which system made each run:
U, trace 1 (11 x 20):
[[ -9  38  -1  24  14  25  13 -13  16   9   7  36 -26   5 -24   4 -19 -10
   36 -16]
 [ 29  38 -10   2 -16 -12 -28  14  -8  -7 -23   5  -3  -2  11  -7 -20 -28
   53 -17]
 [  6 -21   9  -9 -28  -5 -17  47  20   4  22  -1  -4   3  21   3 -32 -44
   11  -7]
 [ 26 -52  14  22   0  16   1  19  -1 -33   7 -11  18  34  -7  27   5 -27
   -2   4]
 [ 29 -37 -20 -14   7  39   7   1 -21  -6   1  22   8  16  25 -20  15  11
  -11  31]
 [ 26 -31  -2 -29   8 -11  42 -16 -18  40 -23   3 -24  -9   3   7  27   6
  -13   6]
 [-14  -5 -21  25 -19   6  29 -30   7  18 -26 -29  -6 -41  14   3  25  11
  -17 -15]
 [ -4  47 -17  21   2  17  40  -6  38  17  20   5  10  -1 -11  -8  16  12
  -12 -22]
 [ 45  67  -2  -4   6 -11 -16  14   5  -8  -3 -27  21 -10 -12  -1   3  18
    4  -8]
 [  5  19  10 -17  -7  -1 -38  30   5   4  31 -15  -3 -30   2  14 -40  -1
  -27   6]
 [  0 -13  10  19  18  12 -25  -3 -24 -25  33  -8 -19  17 -31  42 -21 -17
  -19  -8]]
U, trace 2 (11 x 20):
[[-19 -19  -1 -15  15 -13  39 -11 -25  -7  12  17  16   9  16 -23  32  12
  -35  25]
 [-14   9   8 -10  20 -40  30 -29 -16  13 -14 -16  -6 -14   7 -22  40  35
  -10  18]
 [-36  27  12  16   8 -27  10 -25  27  17  -3 -10   0 -42   4 -18   9  38
   -8  11]
 [-17  53   9  29  13 -33  -9 -24  35  -6  12  16  13 -10 -26   4  -8  20
    3  -6]
 [  1  48  -4   5  -2 -30 -59  -4  17 -20  15   8   9   6  -6  -8 -22  14
   11  -4]
 [-13  -7  18 -18  -5 -24 -60  14  13  -6  19   6 -10  25 -17   7 -35   0
    7  -3]
 [-25 -46  15   1  -3  10 -48  -6 -10 -25 -12   8   1  32 -18  17 -21  -2
   12   2]
 [-32 -40  -4 -20  -8  24  -6  -8 -20  -8 -22  45  -2  37  -1 -14  -9  -8
   13   2]
 [-19 -27   0 -30 -15 -16  31  -7 -23  13 -49  16   7  20   5 -18  18 -15
   22 -10]
 [-35 -17   5  -8 -29 -17  40   6   7  10 -31  -7  31 -11  26 -22  23  -7
    0  -3]
 [-10  13  14   7  -3 -24  51   7  21  -9   4   0  53   5   4 -12  29   5
  -19   4]]
L, trace 3 (11 x 20):
[[ -4   2  23 -20  -4  -9   5  42   8   5  48   0   4 -14   4  10 -31 -24
  -31   7]
 [ 21  -2  11  36  29  -6  -3  -5 -30 -46  20 -30   3  11  -9  26  11 -11
   -7   9]
 [ -7 -13 -15  -4  25  35 -12 -10 -13   7  37  15 -35  -6  20 -28  -4  24
  -12  34]
 [ 14  -2  22   0  30 -16  12 -26 -13  27 -33  12 -38 -12 -29  19  -1   5
   29   1]
 [-24   2 -18  32 -27  16  -6 -19  11   3 -35   3  -1 -47  30 -16  -5   2
   24   0]
 [  0  26  -3   6 -15 -20  22   8  45  21  19  37  -2  17  -6  -1 -10 -31
   21 -31]
 [ 51   9 -11   7 -18 -11 -25  24   5 -25 -13 -28  28  21  18  -5  12 -12
   24  -5]
 [ 11 -42  11 -22  -9  19 -15  36  23   7  36   5   8   8   8   6 -25  -8
  -29  15]
 [ 25 -34   5  16  20   9  13 -18 -26 -25  -6  -5   8  20 -33  40  17  -8
  -20  -2]
 [-11 -18 -41 -12   0  41   8 -21 -25  14   1   7 -21  -8  24 -24  17  18
  -26   9]
 [ -2  15  11 -25  12 -13  43 -12  -4  46 -22  -5 -36  -7 -28  11  11   3
    4 -24]]
V, trace 4 (11 x 20):
[[ 16 -20  34   1  19 -22  19  28   5 -21  24  24  17  28  10 -11  -4 -21
   20  30]
 [ 37 -42  15 -11  15 -34   0   5 -20 -13  -1   5  11   2  29 -12  11   1
    2  44]
 [  9 -54   3  -2  12 -29   8 -25  10  20   5   6 -14 -17  20  -2  19  20
  -25  30]
 [  9 -14 -17  24   6 -22   8 -52  26  19 -23   0  -4  -8  -2   1  36  34
   -7   0]
 [  6  24 -35  -3 -18  -3 -12 -30  40  32 -20  11   6  -8   3 -19  14  43
   -5 -15]
 [  9  41 -12 -15 -26 -15 -25  -4  34  19 -13  -8  15  -6 -25  14 -10  15
  -14 -39]
 [-10  23 -15   5 -29  11 -47  12  10 -25  12 -19  28   8 -13  16 -18  -4
  -25 -32]
 [-14   9  -4 -14   4  31 -27  17 -18 -23  35  -2   3  45 -28  14 -15  -8
  -22 -18]
 [-16  -7   9 -26  11  27 -11  12 -63 -21  -8 -17  -8  26 -15   3  -4  -8
    1  -1]
 [-55 -22  23 -20   7  26  28   8 -47   1 -11   1 -17 -10   2  -8  -7 -12
   -1  12]
 [-39   4  20  12  12 -10  58 -10 -22  -5 -16  16  -1  -4   2 -12  12 -22
   26   3]]
H, trace 5 (11 x 20):
[[-12  -8  -7  11 -18  41  11  25   6   3  33  -4  -3 -20   1  21 -24 -33
  -31 -11]
 [ 33  21 -18  16  13  32  23   8 -34 -25  17  -6   1  25 -13  19  13 -35
   -3 -19]
 [ 22   6 -16 -18   5  42   2  26 -32  11  14 -24 -32 -11  33 -21  -2  -9
    9  13]
 [  9 -11  32  10  22   8  48  14 -13  18   7 -16 -33 -29  -6  24  -7 -28
    7   9]
 [  9   8 -18  53   4  27  27  -8  -6 -22   3   6   2 -31  29  -9   8 -21
   14  15]
 [ 48  20 -17   6  11  -9  26  13  19  21  37  27 -24  -1  21 -13  -2 -24
   16   4]
 [ 60  -2   7  22   3 -10  -7   9   7   3 -12 -43 -18 -19  14  16   7 -10
   27   2]
 [ 16 -34  -1  36  -7  33 -13   5  42   6  28  -6 -11 -23  15  13 -15  -3
  -11  17]
 [ 59  -6 -21  27  11  26   5 -17  10  -3   7  28  -1  17 -25  33   1 -13
   -1 -14]
 [ 43  -9 -47  -9 -21  37 -21  -7  -8  20 -14  -6 -28  -8  21   0   2  -6
    2 -13]
 [  3 -25   6  -3 -14  24  27   9  15  40   0 -23 -35  -3 -15  36  -4 -22
   -9 -31]]
H, trace 6 (11 x 20):
[[-10 -13   2 -21  13  19   1 -11 -32 -21  -5   7  21  40 -37  16  13  14
  -33  -7]
 [-34   5 -20 -40   3  21   1 -14 -50   6 -18   2  -9  -4   6 -25  11  23
  -21   5]
 [-54  17  19 -23   7 -24  40 -10 -22  25  -9  -6 -24 -16 -14  -7   9   0
  -10  -9]
 [-46  48  11  20  -1 -19  23  -5  -3 -19  -8 -13  21 -18   9 -29  12   7
   17   3]
 [ -8  52  18 -14  10 -31   0  25  18  -5  33  18  21  -1   9 -34 -15   3
    9  19]
 [ 23  18  29  -4  14 -54 -37  14 -11 -30   2 -12  15  -5   1   2 -14  -2
   16  23]
 [-18 -36  13  10   9 -22 -54  -6   3 -26  26   7  -8   3  14  -1 -21  10
   -5  33]
 [ -3 -32   7  12  26 -15 -19 -36   0 -13   2  38 -16  40 -24   9   2  12
   14  10]
 [ -7 -23 -17 -10  -9   2 -23 -36   1  15 -46  26 -14  10   7 -24   7  26
   32   3]
 [-27 -22  11 -23 -27 -24  13 -10  35  41 -37  21  -2  -2 -10  -1  -1   2
   10 -21]
 [-20  -1  -5   7 -37 -14   9  -5  26  -9 -34  -8  51  13  -6   0  18   2
   -3 -27]]
D, trace 7 (11 x 20):
[[-21  26  -5  -1   3 -18 -24 -37   3  -6 -30  10  25 -30 -11  -9   2  51
  -16   9]
 [-40  41 -23 -10 -11 -31 -22 -27  10   8  13  23  -5  -1 -10 -10  -7  14
  -18 -24]
 [-32  36  -3  -2 -15 -20 -41  -3   5 -15  -1 -26   3  33 -14 -10   2   9
   19 -31]
 [-45  -1  13 -19 -12  19 -44  25   8 -18  13   2  14  27   0 -25 -26  13
   11   6]
 [-26 -18  28 -22   6  -4 -23   5 -25 -30  -6  32  22  32 -30  12 -24  -5
   -1   5]
 [-32 -32  -8 -15  -3 -18 -11 -15 -52 -33  -8  20   9  20  17 -14   9  -8
  -11  12]
 [-37 -30  14 -21  13 -37  27 -10 -16   8   9   2 -17  36   3 -16  29   2
   -6   5]
 [-23  -8  30  -1  11 -25  24  -6   8  -6 -28 -13  24  11   7 -30  34  34
   17  23]
 [-20  21  17 -13   7 -34  19  -3  25   5   2  34  38 -16   4 -31   1  28
  -12  28]
 [ 10  41   0  -4   1 -67 -16 -17   9 -14   1   8  35  -4  -9   1   8  16
  -17  -3]
 [-13  22 -19   2  -8 -32 -48 -10  16 -12  35 -21   6   4  17 -17   7  31
  -26   3]]
E, trace 8 (11 x 20):
[[-17   8  22 -34  19 -46 -27  -5 -20  -2   8 -18  -2  -2 -15   2   1  32
  -29  17]
 [-57   7  17  19  18 -16 -27 -33 -10 -17  -3 -14  -4 -19 -16   3   0  34
  -12  11]
 [-55  37   5   7  16 -11 -12 -26  -1  -6   6  32 -11  12 -17 -18  -9  19
   19  -4]
 [-25  37  13 -18  -6 -42 -28   2  -4  -4 -21   9   1   7   1 -25 -16   0
   41  -7]
 [-47 -13  31  -4 -23 -35 -31  18  18 -13  -4   0  10  -3  10  -6 -28 -13
   19   3]
 [-29 -24  21  22   0 -21 -15   5  11 -42  10  25  36  38  -6  -2  -8 -14
   13   9]
 [ -7 -22  -3 -22   2 -14 -22   1 -10 -25   2  28  32  42  19 -36  10  16
    5  23]
 [ -9 -41  20 -40   4 -45  -6  -8  -6  10 -17   6   8  16   3 -13  15  24
  -11  21]
 [-39 -27  12   7  -1 -28  10 -35   8  -3 -30  -5  23  -7  -9  -1  26  32
  -18   6]
 [-42  27  -5  -1   0 -19  19 -28  27   7  -3  26  27  14 -18 -22  20  33
  -16  -8]
 [ -8  50   4 -28  -6 -46 -13  -3  14   6 -12  -6  27   8 -15 -15   9  28
   -4 -16]]
E, trace 9 (11 x 20):
[[  0 -17  -6  23   8  27  35   3 -21 -21   1 -23   4  12  33 -27  35  -3
   14  23]
 [ 25  -2  14 -23  28   9  44  11  13  34   8  24  -9  -8  12 -27   9  17
    9  35]
 [ 48   9   5  16   8 -32  18 -18   7   7 -33  -8  13 -48   8  12  13   8
    2  11]
 [  1   7 -29  34 -13 -13   4 -19  43  16  34   9  -8 -34  21   4   6   2
  -27  -4]
 [ 44  29 -16  22  12  -9 -10 -13  33   7  26 -11 -16  35 -22  17  14   6
    7 -25]
 [ 29   7 -16 -10 -13  35 -58   8  18   9  -9 -30  -7  -5   2   1 -14  31
    6  -3]
 [  7 -23   4  -9  -1  23 -25  -4  -2  11  -4  22 -19  -4 -37  44 -40 -13
  -13 -16]
 [-10  -8 -34  14 -24  29  -8 -19 -45 -26 -24   2  -1  10  -2  16   2 -30
   -2 -31]
 [-27 -10 -10 -35 -12  31  26  23 -20  22  11   2 -28  28  11 -21   2 -26
    4 -19]
 [  9  -5  38 -14   3  14  40  33 -22   0 -30 -35   9   2  -8   8  10 -15
   23   1]
 [-10  -1  10   7  -4  30  38  22  -4  -9   3   9  32 -46  26 -13 -11  -7
  -18  31]]
D, trace 10 (11 x 20):
[[ 40  -8 -29 -10  12  44 -31 -12 -10   7  11  37 -22   6 -10  12 -21   6
  -12   2]
 [ 13 -27 -16 -20 -14  10 -16 -19 -31  26 -40 -11 -42  -7  -9  24  -4 -12
    5 -24]
 [-42 -34  -9  17 -27  29  24  -5   7  20 -19 -15 -21  -9   9   4   6 -21
   12 -24]
 [ -2  12   6  11  -2  36  54  15  14   5  -9  20  17  26 -10  -5   9 -25
   28 -21]
 [ 40  22  -1 -22 -12  10  28  45 -21  -6  -8   5  33  -9  24 -18  -3 -27
   12   8]
 [ 22  -7  15 -10   0 -27  21  34 -15  -2  31 -21   5 -26  15  20  -7 -35
  -35  10]
 [ 24 -12   4  46  24   8  13 -11  -5 -26  32 -35  -5  -7  -1  24  23   0
  -25  14]
 [ 38  10 -13   9  39  37   6 -19   1  17  21   5 -32  -8   3 -12  11  34
    1  27]
 [ 26  20   8  -9  11  -3  -3 -19  -2  39 -39  -1 -35 -45 -11   9 -13  18
   22   0]
 [-25  15 -13  32 -28  -2  -6 -17  20  13 -19   3 -16 -52  12   9 -20 -17
   17 -22]
 [  6  23 -20  29 -18  11   2   5  33   0  22  19  -4  25  -5   5 -11 -34
   29 -35]]
L, trace 11 (11 x 20):
[[ 46  -8  11  29  13  22  12   7  14  -2 -28 -14  -1   5  11  -8  14   2
   56  17]
 [ 34 -24  -5  -3 -13  24  16  16  29  20  -1  41  12 -31  21  -4 -23 -10
    1  21]
 [ 53 -17 -20  20  -9 -24  23 -11   0   1  -4   9   1  -8   0  40  10 -40
  -11 -17]
 [ 28 -21 -42  13 -19  24  -1   0  19  12  26 -31 -16   1  31  -3  25   0
  -22 -10]
 [ 39  -1  11  -7  17  35  21   9  28  35   9 -17 -18  18 -34  24   9  17
  -10 -11]
 [ 32  12 -11   6  -6  56  -3   0 -19  -3 -35 -16  16 -36 -10  17  -6  13
  -12  -2]
 [ -8  17 -23  -8 -12  25  15   3 -16  19  19  21 -21 -29  -8  20 -26 -32
  -30 -27]
 [ 10  31 -12  16   0  10   9   6 -31  -7   4 -44 -31   8  -4  14  13 -35
   17 -31]
 [ -8  13  12  -2   4  53   1  41   3   9  28 -28 -22  -5  20 -24 -16  -1
   23  12]
 [ 26   9  40   8  28  20  24  25 -12  -9  -4  13  -1 -12 -20  19 -27 -22
   30  18]
 [ 14  -9 -19  23  -1  14   4   1 -34 -25   3  20  -3 -38  43  -9 -12 -34
    9  25]]
V, trace 12 (11 x 20):
[[ 13 -15  12  -6   7  43 -37  24  12 -27  16 -12  28  40 -18   5  -9  20
  -12  10]
 [ 12 -21   4 -39  14  22 -11  -2 -46  -9 -10  26   5  13 -25  17 -16   5
  -28  11]
 [-36 -24 -19 -17  -9  -3  14 -23 -60  -2 -16   0 -21 -17  10   3   8 -20
  -22  -9]
 [-56   0   0  15  -1   2  48 -15  -2  16   2 -16 -23   7   4 -16  28  -6
    8 -18]
 [-10  42  19   8   7   6  37  10  17   4 -21  -9  23   7   1 -32  19  17
   38   3]
 [ 12  41  21 -18   0 -19   6  32  14   0  -1  19  34 -33  12 -21 -27   3
    9  21]
 [ 16   9  10  12   5 -55 -17   6  -1 -26  34   6  11 -25   7  19 -21 -23
  -21  12]
 [  7 -20  -9  28  18 -16 -36 -15  -1 -25  47 -14 -23  19  16  -1   8   5
  -10  19]
 [ 16 -27  11  -7  30  15 -27 -21   6  17  -4  -8 -37  26 -14  -2   8  40
   18  17]
 [ -8 -25   3 -13  -9  14 -18 -28  -1  22 -64  14 -11 -26 -11   4 -12  23
   19   1]
 [-34  -8 -24   4 -39  -7   7 -20  17  16 -25  44   5 -12  -2   5 -11 -25
    0 -33]]

runs to name:
trace 13 (2 x 20):
[[ 44  -8   9   9  25   8  12 -14  14   9 -15  26 -14  38 -28  14   7   2
   44  -4]
 [ 22 -17 -32 -11 -36  17 -19  -5   7  14 -46   5  13 -27  33 -16  -4  10
   12   1]]
 => E
trace 14 (2 x 20):
[[ 19  29  -2   1  32  17 -24 -12   4  11  20  46 -29 -11 -12  -7 -33  14
   14  18]
 [ 21  -3  -5  13  -6 -17 -39 -19 -16   2 -34   9 -31 -27   3  14 -26 -17
   37  -4]]
 => L
trace 15 (2 x 20):
[[-21  11 -13 -43  13  -1   1 -19  -2  36  21  28 -25  -3  -4 -21  -1  30
  -32   4]
 [ -8  26  16   0   6 -33  -5 -29 -17   4 -48 -31  -8 -17 -29  19  10  18
   16 -18]]
 => L
trace 16 (2 x 20):
[[ -5  25  -7  40  21  34 -12 -12  36 -12  44  20   9  -6  -8  -2 -13  24
  -11  15]
 [ 50  40 -24  -9  18 -13 -36 -13 -14  -5   5  30 -16  14 -12   1 -10   6
   17  -4]]
 => E
trace 17 (2 x 20):
[[  4 -34   4  19   8 -14   2 -28 -10 -22 -19  47  22 -28  -4  17 -10  -2
  -15  23]
 [ 17  -3 -45   6   0 -40  16 -43  -8   9  10  34 -16  12  16  -7  29  -6
  -10  -9]]
 => D
trace 18 (2 x 20):
[[ 50  20 -16  19  -8  21  27   1  32  21   4  15   4  -9 -21  31  -5 -17
   -5 -26]
 [ 46  16 -37   6 -30  29 -17  12  -2   2  -4 -27   2 -17  17  13  -3 -17
   -8 -26]]
 => H
trace 19 (2 x 20):
[[ 11  51 -24  -8  -7  12 -11  13 -10 -12  25 -34  23 -14  11 -11   9  18
  -40  -5]
 [  3  33  23 -23  23  -3 -22  18 -10   6  36 -23 -19  -6 -29  19 -19   9
  -28   0]]
 => L
trace 20 (2 x 20):
[[  3 -23   1  11  13  22  26 -27  -3  30 -29  26 -31 -46  10   0  -5   7
   12  19]
 [ 12  16 -16  23  -6 -18  40 -26  11  27 -29  26 -16 -26   3   6   7 -21
   27 -23]]
 => D
trace 21 (2 x 20):
[[ -4  25 -37  32   9  26 -12 -43 -14  -7  -7 -13 -24 -11  11 -16  20  27
   10  -3]
 [ -2  28   1 -21   4   2  -1  -1  18  48   0  18 -49  -3 -11  -8 -19   4
   31 -16]]
 => E
trace 22 (2 x 20):
[[ 23 -22 -33   0 -17  29  20  12   9  -4   6  37  24  21  33 -26  10 -20
    1   6]
 [ 49 -19   8 -43  -5 -21  29  25  -4  23  -5  -9   4  20  -8  13  17 -18
  -12  -9]]
 => D
trace 23 (2 x 20):
[[-11  -9  26  13   6 -16  11  17   8  -1  10  -8  -6 -37  44 -31  -8  -3
   24  43]
 [ 19  -1  24  37  31 -35  23  -9  31  -6  24  31   3 -10   0   4   0  -8
   16  29]]
 => L
trace 24 (2 x 20):
[[ 16  14 -17  36  -8  23  29  -6  -4 -32  -9   9  48 -11  -8  18   9 -18
  -18 -10]
 [ 35  35 -36 -28   2  -6  12  19 -23  -3  34  10   9   9  23 -26  14  -8
  -27   1]]
 => U
trace 25 (2 x 20):
[[-29 -30 -12 -12 -10  -8 -27  -9 -12 -12  10 -17  14 -12  27 -21  15  30
  -44  23]
 [-23  -4  20  -5  35 -20  20 -31  -3   8  14  11 -16  30 -40  11  17  25
  -18   3]]
 => E
trace 26 (2 x 20):
[[-30 -25 -18 -11  -1 -27  10 -42 -19  16 -16  33 -16 -23  21 -20  15  13
  -17  15]
 [-23  10   3   6  -2 -51  29 -29  22  24 -14  -3  -8  16 -10  -5  33   5
   12 -24]]
 => D
trace 27 (2 x 20):
[[-20  -8  -9   6  10  65  -2  -3 -45 -16   6  -7 -14 -19   5   0  -9   2
  -16  16]
 [ -2  17  -1 -15  28  12  41  -5 -46  12   2  27 -39  -2  -7  -3  -5 -22
   17   4]]
 => E
trace 28 (2 x 20):
[[-15 -29  -2  27 -17   3   1   3  46 -14  24  37  29  20  -3  10 -12 -20
  -12  -7]
 [ 47  -4 -23 -11   3 -17  -8   1 -10 -20   5  11  20  61  -1  -2  25  -5
    4  -9]]
 => V
trace 29 (2 x 20):
[[ -3 -23 -17   7 -29 -25  22   6  25  12  26  24  12 -18  36  -6   1 -31
  -25   0]
 [ 51  -1  -4  21   7 -16  19  -1  26  -7  17 -21  16  39 -19  22  34  -2
   -8 -18]]
 => D
trace 30 (2 x 20):
[[ 24  31 -33  -9   5  29  -5 -26 -14   6 -12 -17  -8  24 -27   6  26  25
  -14 -28]
 [-12  26  -7 -40 -11  27 -12   6  -9  33 -13 -23 -25 -24 -14   3 -16  17
  -17 -22]]
 => E
trace 31 (2 x 20):
[[-12   1 -16 -18  21  15 -18 -25 -34   1  22  10 -37  23 -30  18  -3   7
  -28 -13]
 [-38  14  -5  -5   8  25  -5 -26 -37   9 -29 -15 -41  -5 -14  -7   2  11
   22 -16]]
 => H
trace 32 (2 x 20):
[[-25 -25  11  21   5 -12  19  -8 -10   1  13  45 -31 -11  -1  17 -27 -47
   15   2]
 [  4  -2 -19  29  -8  -6  14  -3 -11 -25 -11   0  -1  25  29 -25  27 -31
   46  -5]]
 => E
trace 33 (2 x 20):
[[ 57  -5 -19  14   2  31   2   9  -7 -32  -4  28  39  13   2   6  -1 -14
    2   9]
 [ 46 -22 -25 -41  -2  -7   2  13 -28  22  14   6 -21  -5  20   4   2 -17
  -31   2]]
 => D
trace 34 (2 x 20):
[[ 14  -2  15 -32  25   6   7  -4 -14  33   2  -1 -50  30 -34  13  -2   5
   14 -12]
 [-13   0   4  10 -18  31  -8  -9 -21  -3 -61 -30   2 -42   4   7  -5   4
   20  -4]]
 => E
